X =
[[126, 121, 124, 120, 133, 134, 123, 124, 112, 127, 121, 121, 133],
 [113, 119, 133, 123, 138, 135, 113, 125, 118, 122, 140, 107, 141],
 [128, 107, 135, 125, 131, 136, 117, 116, 119, 122, 119, 140, 105],
 [142, 118, 119, 107, 106, 141, 121, 133, 122, 137, 142, 123, 126],
 [134, 112, 101, 127, 133, 131, 144, 143, 139, 132, 121, 128, 117],
 [137, 133, 135, 129, 118, 124, 127, 153, 133, 139, 135, 128, 122],
 [122, 114, 140, 139, 127, 124, 133, 133, 126, 145, 129, 131, 127],
 [140, 123, 134, 112, 146, 122, 150, 115, 104, 127, 147, 116, 110],
 [105, 140, 136, 145, 114, 140, 143, 122, 119, 136, 122, 119, 108],
 [129, 115, 133, 136, 123, 121, 119, 120, 139, 148, 140, 133, 137]]
Rows and columns are counted from 1.
(1, 1) = 126
(8, 8) = 115
(10, 8) = 120
(7, 5) = 127
(5, 5) = 133
(10, 5) = 123
(5, 3) = 101
(1, 7) = 123
(8, 2) = 123
(10, 6) = 121
(7, 4) = 139
(9, 12) = 119
(9, 5) = 114
(6, 6) = 124
(7, 2) = 114
(2, 4) = 123
(2, 11) = 140
(8, 11) = 147
(10, 7) = 119
(9, 3) = 136
(10, 3) = 133
(6, 3) = 135
(4, 10) = 137
(8, 10) = 127
(1, 10) = 127
(3, 5) = 131
(3, 6) = 136
(9, 13) = 108
(4, 3) = 119
(9, 10) = 136
(5, 12) = 128
(1, 9) = 112

B =
115,117,140,132,139,138,142,122,108,135,136,139
119,116,141,134,141,135,140,121,110,132,136,141
133,130,108,103,105,119,145,138,136,122,114,104
146,116,138,130,139,134,139,104,114,130,129,140
Rows and columns are counted from 1.
(1, 1) -> 115
(2, 10) -> 132
(4, 7) -> 139
(4, 12) -> 140
(2, 5) -> 141
(2, 3) -> 141
(1, 8) -> 122
(2, 8) -> 121
(1, 6) -> 138
(1, 11) -> 136
(4, 9) -> 114
(4, 5) -> 139
(1, 10) -> 135
(4, 10) -> 130
(3, 12) -> 104

arr =
[[131 129 114 117  99]
 [141 141 151  98 128]
 [ 99 144 132  99 133]]
Indices start at 1.
(1, 1) => 131
(1, 4) => 117
(3, 4) => 99
(1, 3) => 114

W =
107  149  114  148  143  124  110  135  128  111
125  130  121  134  112  116  113  113  109  115
118  130  109  115  144  107  126  136  112  123
132  141  109  114  116  142  123  122  128  149
Rows and columns are counted from 1.
(1, 1): 107
(1, 8): 135
(2, 2): 130
(4, 6): 142
(3, 10): 123
(4, 8): 122
(3, 9): 112
(3, 6): 107
(3, 7): 126
(3, 3): 109
(2, 7): 113
(2, 5): 112
(1, 9): 128

x = [[117, 139, 121, 128, 135, 130], [155, 107, 106, 138, 111, 106]]
Rows and columns are counted from 1.
(1, 1) = 117
(1, 4) = 128
(1, 6) = 130
(2, 3) = 106
(2, 1) = 155
(1, 2) = 139

m =
[[136 135 128 109 123 131 123 127 139 123]
 [124 154 133 120 132 134 129 138 117 123]]
Rows and columns are counted from 1.
(1, 1) => 136
(2, 1) => 124
(1, 3) => 128
(1, 9) => 139
(2, 4) => 120
(2, 7) => 129
(2, 6) => 134

data =
[[130 119 128 144 123 124 147 125 113 128 130 143 138 145 114]
 [122 143 126 112 138 127 113 129 140 122 128 113 122 112 141]
 [121 129 140 127 119 138 126 153 130 129 109 132 120 122 122]
 [116 122 129 140 144 124 142 119 131 137 129 132 145 135 127]
 [124 138 125 112 139 125 113 126 136 120 129 118 124 115 136]
 [117 135 133 117 136 132 118 136 140 127 118 119 124 115 135]
 [140 141 113 116 125 116 115 130 131 116 139 123 110 111 129]
 [123 143 130 111 130 131 111 138 136 120 122 115 117 112 137]
 [134 119 130 135 117 127 139 127 110 121 127 141 132 143 114]
 [126 117 134 146 121 129 149 131 115 132 123 144 139 146 113]
 [131 144 119 111 132 121 111 130 136 117 134 116 114 109 136]
 [139 129 112 127 129 113 125 130 135 126 138 133 115 114 123]
 [117 130 134 124 137 130 124 135 139 132 119 128 129 121 130]
 [127 119 130 146 126 125 149 125 115 131 129 143 140 145 115]
 [121 128 133 129 129 128 129 138 132 129 124 135 127 126 121]]
Rows and columns are counted from 1.
(1, 1) = 130
(7, 12) = 123
(5, 6) = 125
(13, 10) = 132
(8, 10) = 120
(9, 14) = 143
(14, 6) = 125
(6, 2) = 135
(10, 10) = 132
(9, 3) = 130
(11, 8) = 130
(13, 13) = 129
(10, 14) = 146
(8, 9) = 136
(6, 15) = 135
(13, 8) = 135
(5, 12) = 118
(9, 15) = 114
(2, 12) = 113
(9, 11) = 127
(4, 10) = 137
(9, 12) = 141
(3, 9) = 130
(14, 5) = 126
(15, 12) = 135
(15, 14) = 126
(6, 11) = 118
(2, 3) = 126
(8, 4) = 111
(1, 3) = 128
(4, 14) = 135
(3, 13) = 120
(1, 9) = 113
(2, 14) = 112
(3, 6) = 138
(15, 10) = 129
